Here are some numbered points:
[35 40 36 42 42 39 45 43 44 46 42 34 47 41 42 27 44] 0
[36 38 22 53 32 40 35 38 29 37 28 28 26 34 31 33 18] 1
[15 48 20 50 18 51 42 40 25 43 20 17 19 26 46 14 23] 2
[23 21 31 17 19 28 15 55 14 23 23 22 13 25 39 25 28] 3
[12 19 53 47 52 14 10 42 63  3 10 10 55 39 45 10 30] 4
[21 31 14 23 27 43 23 21 17 17 13 21 31 22 12 10 33] 5
[55 36 40 61 59 43 64 37 40 86 35 54 50 31 38 43  2] 6
[39 16 48 21 22 68 29 27 49 78 28 29 33 17 32 17 28] 7
[25 27 54 18 11 27 18 17 27 22 14 15 21 14 18  9 18] 8
Which five points above are nearest to each new point by angle? Their numbers follow each, nearest first.
[32 37 48 38 41 44 37 77 35 30 36 31 48 34 27 44 42] 0 3 1 5 2
[42 74 40 38 44 79 70 71 41 72 36 28 37 32 67 38 48] 2 0 1 3 5
[43 24 29 45 84 26 51 33 36 50 29 47 77 29 32 24 87] 0 5 6 1 4
[61 40 46 73 55 46 79 49 48 96 45 58 65 44 42 47 59] 0 6 1 7 5
[32 40 56 38 56 56 60 37 39 15 40 45 51 39 53 41 54] 0 5 1 3 8
[32 19 41 11 18 32 10 14 34 27 12 11 14 21 23 23 15] 8 7 0 1 3
[15 -2  4  3  7 14  1 11  0 17  7  6 11  8  3 13  3] 7 6 1 3 0
[11 11  2 16 16  8  2 -3  2  5 -1  0 12  3 50 -1 13] 2 4 0 1 3
[30  6  7 23 28 34 17 10  5 16 14 13 13 10 35 18  8] 1 6 0 2 5
[20 16 31 13 22 19 21 44 21 26 30 39 29 25 33 42 49] 3 0 1 5 8
[14 15 29 15 22 18 24 14 15 72 25 14 72 17 24 12 25] 7 0 6 5 8
[22 21 32 38 27 17 17 49 35 15 20 19 42 41 33 13 37] 0 4 3 1 5
[ 93  64  60 108  70  69  74  64  64  59  66  45  58  60  60  61  65] 1 0 6 5 2
[17 16 21 13 14 71 21 18 12 24 21 11 65 19 24  6 10] 5 7 0 2 1
